One turn moves each row of this set onto another row. After a few examples, where does it send each row asked below?
j_996: [ 34 -16  15  -7  10  -1  -7  -3   1   7 -31 -13   1  30  -2 -16  17   5
 -36  19   8]
j_545: [ 20 -20  11 -22  -2   2  14  10  24   2 -46  -8  -8  19  15 -27  11   0
 -25  43  -4]
j_757: [  9   2 -18   4 -22 -28  21   9  16  -9 -26 -21  27  27  25  10 -17   2
  18   6 -32]
j_514: [ 31   3   6  -1   0  -4   4  -7  16  -9   6  -9 -22  35  18   1  -2 -18
 -44  10  17]
j_314: [ 21  -5 -23   0 -21 -16  24  12   9  -3 -20 -10  31  31  29   7 -14   4
  15  13 -37]
j_653: [ 41 -15  -5 -23  -3 -21   6  -8 -12   5 -38  -9  -3  18   3 -10 -13  26
 -39   2   9]
j_339: [ -5  -4  13 -14   1 -11  13   5  44 -18 -30 -23 -18  12  14 -15   3 -13
 -19  29  11]
j_273: [ 14  -6  -7 -18  -1   5  26   6  36 -19   4   2 -23  19  32  -6  -9 -19
 -26  32  11]
j_748: [ 16  -6  12  -7   4   1  14  -2  -2   2   4  29 -10  31  24  -8  17  21
 -35  29  10]
j_666: [  1   4   0  -9  -1 -16  21  -5  23 -41   3  -6   3   1  -8 -10 -26  21
 -18  12  25]
j_923: [ 25  14   1  -7 -34 -28  31  -3  19 -21 -17  -2 -20  12   6 -14 -30  15
 -42  22   7]
j_889: [ 12  -5 -18   2 -16 -18  20  11  11  -5 -26 -16  36  28  22   6 -11   6
  21  10 -34]
j_390: [ 20  -7 -18 -31 -15 -20  36   2  26 -17 -18  -2 -28   7  31  -3 -31   2
 -32  19   9]
j_431: [ 10 -12  -1 -20   8 -12  18  -6 -12  -6  -3  28   1  14  17  -3   0  43
 -26  13  17]
j_837: [ 10   5 -13   9 -23 -22  20  11  22  -7 -21 -19  22  33  29   8 -11  -9
  14  11 -35]
j_408: [ 10 -30 -16 -41  17   1  23   5  11 -18 -23  -1  10  -3  10 -13 -13  23
  -8  18  14]
j_383: [ 28  -3   5 -15 -24 -23  22  -1   6 -11 -41  -1   1   7  -8 -27 -19  37
 -34  28   2]
j_932: [  6   7   8 -12 -16 -40  24 -11   5  -6 -18  11 -27  15  22   0 -11  32
 -39   8  16]
j_798: [ 35  -9   0  -9  -6  18  21   4   7 -16   9  21   9  24   4 -21  -6  14
 -31  41   5]
j_44: [  1  -5  28  -4   6 -11   3  -5   5   2 -22  10  -5  25   9 -15  27  26
 -28  28  11]
j_316: [ -2   9  22   4   0  -7   7  -1  34 -32  -8 -13   3  15 -11 -21   1   4
 -21  28  17]
j_394: [ 30 -23 -13 -37 -13 -13  30   7   9   0 -45   2 -11   7  21 -18 -16  18
 -29  30  -3]
j_884: [  6   1  -5   4 -19 -25  28   3   7   1  -7 -15  31  32  28   8  -4  -5
  12   2 -39]
j_395: [ 33 -22 -14 -25  15  -9   6  -8 -12  -9 -13  -4   9  13   3  -1 -15  27
 -28  -3  20]
j_252: [ 13   2  16   1  12 -12  -7  -8  22 -14 -10 -25 -13  27   1  -4   6 -12
 -33   6  20]
j_657: [  8  -1  -8   1 -19 -25  29   4   2   2 -10 -14  32  32  28   9  -6   0
  12   0 -38]
j_813: [ 11  -4 -15   7 -13 -10  16  13  17  -8 -15 -14  36  34  24   6  -4  -4
  21  14 -34]
j_691: [ 31   3  -7 -14 -11 -32  13 -12   6 -11 -14 -15 -25  18  16   4 -26   4
 -45  -6  19]
j_99: [ 22 -12 -13 -20   0  -1  25   2   1 -28   3  15  16   5  -4 -16 -24  36
 -20  21  16]
j_697: [  7  -2  -8   2 -18 -25  29   4   2   1 -11 -15  33  29  27   9  -5   0
  14   0 -38]
j_791: [  8   0  -6   2 -19 -22  27   4   4   2  -9 -14  33  32  28   8  -3  -3
  12   3 -39]
j_974: [  5   0  -6   3 -19 -27  29   4   5   0 -11 -17  30  30  29  10  -7  -2
  12  -2 -38]
j_396: [  6  12  16  -1 -10 -19  17  -7  14  -6   4  16 -30  30  28   0   5   9
 -42  21  14]
j_959: [ 29  12   7   2 -23  -1  24   2  25 -20   8   9 -17  27  13 -16 -13  -4
 -41  38   6]
j_69: [ -7 -11  -7 -29   7 -22  21   1  32 -29 -27 -19 -10  -6  10  -8 -20   9
 -12  10  20]
j_744: [  7  -2  -5   2 -17 -22  27   5   3   3  -9 -14  33  32  28   8  -3  -2
  12   2 -39]
j_299: [  6   1  -7   2 -19 -26  29   4   5   0  -8 -15  31  31  28  10  -7  -3
  12  -1 -38]
j_319: [  6   1  -6   3 -18 -24  27   4   6   0  -7 -15  31  31  29   9  -4  -4
  11   1 -38]
j_388: [ 13   0 -24   1 -21 -21  25  10  15 -11 -12 -12  27  27  30  13 -21   1
  17   5 -31]
j_73: [ 17  -5  22  -3  -6  -3   8   2  15 -11 -33  -5   9  17 -16 -32   9  20
 -26  39   2]
j_676: [ 13  -1  -6 -14  10 -27   5 -12  11 -23  -8 -22  -9   9   4   6 -21  10
 -28 -13  31]
j_300: [-14   9  24   1   9 -20   7  -8  20 -16  -2   2 -15  21  12  -4  13  15
 -26  14  22]
j_830: [  9   2 -18   9 -16 -15  21  11  21 -13  -8 -17  28  32  28  12 -12  -8
  19   8 -30]
j_17: [ 19  -1 -15   6 -23 -13  21  13  15  -2 -20 -13  26  37  29   6  -6  -5
  14  17 -39]
j_423: [ 19 -27  -7 -28  17  21  18  10  20 -12  -6   9   3  16  20 -16   5  -2
 -16  37   7]
j_486: [ 41 -19   0 -12  15  13   0  -3  -5   0  -1   3   3  33  10  -8   7   2
 -35  18  11]
j_18: [ 11  -7  12 -17  -6 -28  15  -7  -9   5 -34  14  -8  15  10 -13   5  46
 -33  17   9]
j_264: [ -8   2   3 -14   6 -29  17 -11   5 -20   0  11 -11   7  14   4 -10  35
 -23   2  27]

j_69 turns into j_394
j_319 turns into j_974
Now these:
j_691 turns into j_395
j_73 turns into j_959
j_757 turns into j_314
j_44 turns into j_396

